In the data rows, the value 50 means zero.
Here is a table of points, one per row:
53;40;72;50;38;47;37;49;36;54;42;51;42;71;48;52;53;42;65;52;40;49;33;31;46;42;43;50;53;46;49;42
54;48;42;72;39;49;49;40;49;51;53;51;44;47;33;99;46;43;42;56;51;61;53;44;51;43;43;48;43;48;54;80
54;37;44;36;43;59;63;41;43;52;42;51;36;53;40;42;57;37;45;35;63;39;51;54;65;43;50;62;60;47;60;41
53;42;61;53;48;44;44;48;56;35;45;75;64;48;42;54;44;51;49;44;40;42;40;47;58;42;48;51;70;61;46;52
58;39;49;35;83;42;57;38;48;45;48;53;37;49;73;42;57;43;46;41;58;40;43;44;43;50;38;47;45;39;80;52
42;49;49;48;40;43;55;53;30;57;44;46;53;46;47;44;57;40;37;43;59;69;36;31;75;43;36;54;39;88;45;52
47;56;37;68;99;86;44;40;39;57;42;50;44;49;48;40;50;49;42;56;56;51;42;53;46;45;55;66;46;37;41;54
85;51;42;99;38;44;67;42;42;50;43;47;50;44;46;48;47;50;45;42;50;64;55;56;57;48;60;47;75;47;59;45
54;45;44;69;46;48;50;41;63;48;60;42;88;49;41;39;44;88;44;61;50;47;49;42;47;45;49;68;45;47;38;57
56;40;69;46;50;37;46;47;54;41;44;63;84;50;42;39;47;52;44;45;42;43;45;48;53;39;45;48;55;51;41;53
43;36;42;51;59;44;50;60;47;40;54;47;53;46;52;69;71;40;48;41;45;44;45;56;43;48;58;40;33;37;45;43
45;42;50;45;54;36;56;35;91;48;61;43;48;46;42;57;53;42;55;58;60;59;57;52;51;49;49;47;50;49;34;67
61;70;49;63;47;44;52;41;47;65;72;63;37;46;53;50;58;44;48;90;52;53;45;41;54;44;57;45;50;42;36;49
44;45;49;43;38;47;45;41;45;49;39;38;76;52;51;37;43;42;58;59;67;65;44;35;42;49;57;67;75;49;52;41
63;50;90;48;40;56;54;39;52;42;36;39;31;54;42;47;34;35;47;50;99;49;52;38;33;57;57;39;48;55;41;41
39;38;37;48;60;45;51;47;55;36;42;48;46;48;55;35;42;35;46;66;47;48;33;40;45;38;36;43;56;42;84;45
45;36;39;58;36;61;49;41;41;53;46;30;69;49;39;35;45;36;61;72;66;56;44;37;40;54;40;42;58;56;58;44
58;39;43;58;48;55;45;72;56;56;54;53;42;45;39;40;47;98;42;43;44;51;52;45;39;50;48;60;37;41;40;49
49;42;84;39;39;48;56;51;41;47;45;42;44;47;40;37;50;36;47;38;49;55;37;41;54;36;45;66;60;48;54;40
38;45;77;75;45;55;35;57;69;48;50;71;53;86;46;36;51;71;56;51;42;45;54;48;54;42;38;47;43;38;46;45
34;45;65;84;39;43;50;49;36;47;40;69;50;56;47;47;51;44;54;38;39;31;47;66;52;47;47;42;50;46;37;42
46;81;49;54;51;56;50;41;43;51;95;49;32;61;55;37;60;47;51;57;46;51;78;42;47;40;99;43;52;43;42;41
45;47;53;43;40;50;50;47;61;52;61;37;42;43;47;45;54;57;44;59;42;58;35;37;53;64;49;99;46;50;43;42
39;60;46;38;41;44;59;40;42;40;59;36;53;46;51;59;51;44;53;46;69;60;53;51;51;47;49;51;47;61;37;99
49;43;39;40;68;51;66;36;41;42;51;56;63;49;62;99;57;58;33;57;35;41;40;40;37;50;41;42;68;30;48;41
59;43;52;37;45;49;49;47;56;50;36;63;29;45;53;48;57;71;51;51;46;54;39;43;94;53;42;39;39;41;52;45
54;60;35;35;40;59;30;45;45;53;43;50;41;55;68;40;55;84;44;43;45;51;42;60;52;52;44;48;33;40;99;43
47;44;23;38;45;49;50;60;34;58;45;48;62;43;47;37;39;40;43;48;37;47;41;56;48;44;49;43;42;71;30;40
47;42;59;40;43;49;37;67;99;60;46;54;99;54;54;52;62;40;50;41;44;54;60;53;50;48;50;44;37;43;44;45
58;37;47;52;57;45;44;39;82;43;38;53;46;45;66;46;35;50;48;56;41;43;70;43;47;42;69;42;48;99;32;37
57;55;48;33;46;47;57;38;46;41;60;37;59;44;46;52;43;52;56;51;71;47;42;38;99;60;61;56;40;47;47;40
45;44;64;47;59;51;59;40;36;54;42;47;90;39;61;60;42;99;56;43;38;51;72;32;44;49;56;34;79;42;44;42
48;49;63;54;56;46;62;39;64;33;34;44;33;58;65;76;33;40;67;50;54;41;40;53;55;56;51;53;55;34;45;43
99;75;41;43;60;48;43;54;60;52;75;49;57;53;51;38;58;58;40;44;57;62;44;53;50;92;41;45;47;69;42;47
40;43;36;53;54;45;55;46;60;35;42;43;41;43;60;39;46;33;47;60;44;48;36;41;40;43;35;45;66;41;74;47
44;34;88;55;51;46;45;42;70;51;43;42;61;53;36;40;47;54;61;59;38;41;79;43;47;54;37;50;41;61;46;56
43;53;70;43;44;47;42;48;39;44;47;47;65;60;57;48;51;63;54;50;42;46;34;99;41;39;43;43;39;45;55;41
56;52;50;53;42;46;48;43;47;39;42;46;42;34;41;69;49;42;57;52;31;71;50;47;34;57;72;34;28;40;76;45
45;50;39;52;63;44;90;49;56;42;43;45;57;49;75;34;64;38;31;54;56;60;30;48;44;46;48;59;40;48;46;39
48;43;55;48;53;70;47;40;41;35;52;46;52;41;45;36;46;40;46;41;78;51;76;70;56;48;49;61;46;56;43;50
54;53;32;48;59;47;58;32;34;50;39;50;40;50;48;32;40;41;44;56;55;56;99;64;48;54;44;68;56;40;46;45
47;46;37;41;33;52;57;44;39;70;34;58;34;55;58;41;53;47;39;43;63;45;42;52;55;59;50;43;57;32;48;37
34;38;52;67;41;38;39;55;32;62;41;51;36;73;48;66;46;33;42;44;45;60;35;36;44;50;37;43;52;49;53;64
43;45;40;48;49;66;55;58;85;60;38;42;43;44;54;34;53;47;79;41;51;52;39;47;40;45;50;71;72;38;49;42
58;71;43;47;35;81;64;38;47;46;36;43;34;55;46;57;32;38;56;52;43;40;49;44;69;53;53;62;54;50;34;40
46;48;47;48;52;48;51;99;53;55;51;48;35;47;42;53;41;47;46;60;49;51;61;42;45;53;48;48;42;49;44;51
64;38;37;35;48;60;54;66;78;60;33;45;39;47;63;45;46;67;53;37;48;52;47;45;64;55;55;43;42;37;51;38
39;99;41;42;58;53;42;51;54;56;45;39;47;51;43;47;51;39;50;43;36;49;48;53;49;47;46;40;43;51;75;48
50;58;83;44;46;47;43;49;36;44;41;44;47;51;55;64;57;67;64;49;37;51;31;90;45;44;45;41;34;52;44;45
44;41;46;41;40;40;40;55;32;54;58;51;56;54;47;96;54;36;44;37;47;53;69;58;56;44;37;54;40;62;44;68
39;39;58;40;50;50;64;39;39;55;55;43;41;42;52;62;56;66;38;47;37;45;59;38;36;44;46;34;77;44;42;39
67;99;58;41;45;38;33;43;44;43;77;47;50;46;57;48;45;41;43;48;75;53;53;42;38;38;53;40;43;40;35;45
45;46;24;43;44;51;46;49;37;45;43;51;44;54;30;38;40;37;50;48;34;47;35;67;44;36;45;45;58;69;33;42
73;50;43;39;56;64;40;41;57;53;55;45;37;49;38;41;60;39;60;52;48;49;71;44;35;35;61;37;55;49;55;45
49;46;34;40;52;49;44;99;50;48;43;48;37;52;50;41;75;46;57;50;45;48;87;58;46;47;61;45;52;46;46;41
57;47;41;44;46;56;57;77;41;66;33;45;32;42;63;73;61;64;43;51;44;43;56;73;47;49;61;53;66;89;32;38
50;40;65;39;48;54;51;87;58;51;57;64;99;66;49;49;60;37;48;43;47;51;69;42;53;43;48;46;41;46;45;45
45;45;59;40;51;39;57;36;92;48;55;39;46;47;31;48;60;46;51;53;49;58;57;51;46;52;57;48;42;66;41;59
45;38;67;38;38;65;36;58;72;48;44;35;31;65;83;60;37;40;46;40;39;42;51;53;41;58;45;40;40;69;75;46
35;47;41;38;48;43;45;49;43;58;38;52;38;55;40;57;53;88;54;44;41;40;49;47;46;48;51;40;99;40;44;42
45;43;46;42;82;40;71;44;52;45;57;48;61;53;48;45;48;74;48;55;99;42;38;49;66;59;61;57;42;43;94;42
39;55;72;49;48;52;40;63;37;53;41;40;37;39;67;69;49;49;75;49;36;53;34;44;41;45;43;55;42;47;66;40
55;54;38;98;31;47;70;44;42;50;53;69;49;41;45;44;49;49;41;43;62;54;45;48;55;44;46;43;45;50;63;96
44;35;30;43;55;34;50;44;46;50;45;45;45;70;49;59;45;62;99;39;49;37;41;39;44;51;42;51;35;36;65;45
43;41;56;75;41;60;37;42;45;38;65;52;43;49;54;32;46;77;45;62;45;63;56;55;57;56;45;48;44;41;36;42
48;44;45;99;65;45;36;43;55;45;44;39;53;44;59;49;53;45;34;47;51;34;43;42;36;58;52;44;40;44;45;41
46;79;51;42;54;48;53;42;42;43;49;35;63;45;37;37;49;67;51;56;37;45;37;61;37;58;76;58;28;49;47;47
41;73;54;45;43;65;54;46;47;48;41;42;46;45;51;48;57;48;67;68;38;47;40;35;34;81;39;57;41;96;92;49
47;80;48;51;39;47;42;36;40;47;68;99;42;42;46;62;51;40;44;56;75;55;42;44;34;44;47;50;44;52;42;59
60;50;38;42;76;51;47;48;71;56;99;59;49;45;51;39;44;41;41;48;48;56;38;58;56;69;43;45;59;75;39;49
56;42;39;34;42;43;34;59;37;51;39;60;58;71;50;30;48;47;38;45;38;40;41;59;42;43;47;49;49;36;44;99
46;37;32;30;44;43;59;58;34;73;41;61;46;51;47;43;38;32;36;40;44;53;33;46;67;57;46;50;32;44;40;54
44;70;62;44;55;45;56;45;56;53;52;45;53;42;35;44;50;37;47;54;39;47;51;93;47;54;87;55;42;52;99;60
49;44;43;37;49;49;79;47;36;57;99;64;66;43;57;39;46;67;41;48;36;50;58;46;74;55;34;48;76;37;44;41
47;39;76;80;44;48;49;54;46;49;43;54;50;42;59;41;57;51;87;41;43;37;46;61;48;46;55;41;52;46;36;43
48;41;49;39;44;44;33;63;42;55;54;47;57;54;46;99;55;36;50;38;47;46;71;57;53;47;58;54;40;54;41;37
58;45;44;52;81;69;40;40;57;47;41;65;44;43;49;40;49;44;50;61;54;67;70;50;68;70;45;67;75;44;37;61
50;52;41;45;47;57;36;39;33;75;45;50;44;41;47;38;45;38;44;69;68;52;59;49;59;72;41;61;40;36;32;85
Along one direction, these points spread out more than along any other. Take the direction at right angles to it along which they spread out most. Then take the direction at right angles to both along which they spread out most. Go by this last direction. Where along it does each point below lie, from 0 to 99? 50 is the average, and the first point above lies past it. One standard deviation of the points above along it is 16.
58;71;43;47;35;81;64;38;47;46;36;43;34;55;46;57;32;38;56;52;43;40;49;44;69;53;53;62;54;50;34;40 55
99;75;41;43;60;48;43;54;60;52;75;49;57;53;51;38;58;58;40;44;57;62;44;53;50;92;41;45;47;69;42;47 40
64;38;37;35;48;60;54;66;78;60;33;45;39;47;63;45;46;67;53;37;48;52;47;45;64;55;55;43;42;37;51;38 24
58;37;47;52;57;45;44;39;82;43;38;53;46;45;66;46;35;50;48;56;41;43;70;43;47;42;69;42;48;99;32;37 45
50;52;41;45;47;57;36;39;33;75;45;50;44;41;47;38;45;38;44;69;68;52;59;49;59;72;41;61;40;36;32;85 68
54;60;35;35;40;59;30;45;45;53;43;50;41;55;68;40;55;84;44;43;45;51;42;60;52;52;44;48;33;40;99;43 26
45;42;50;45;54;36;56;35;91;48;61;43;48;46;42;57;53;42;55;58;60;59;57;52;51;49;49;47;50;49;34;67 52
46;81;49;54;51;56;50;41;43;51;95;49;32;61;55;37;60;47;51;57;46;51;78;42;47;40;99;43;52;43;42;41 51
46;48;47;48;52;48;51;99;53;55;51;48;35;47;42;53;41;47;46;60;49;51;61;42;45;53;48;48;42;49;44;51 60
47;39;76;80;44;48;49;54;46;49;43;54;50;42;59;41;57;51;87;41;43;37;46;61;48;46;55;41;52;46;36;43 51
54;37;44;36;43;59;63;41;43;52;42;51;36;53;40;42;57;37;45;35;63;39;51;54;65;43;50;62;60;47;60;41 45
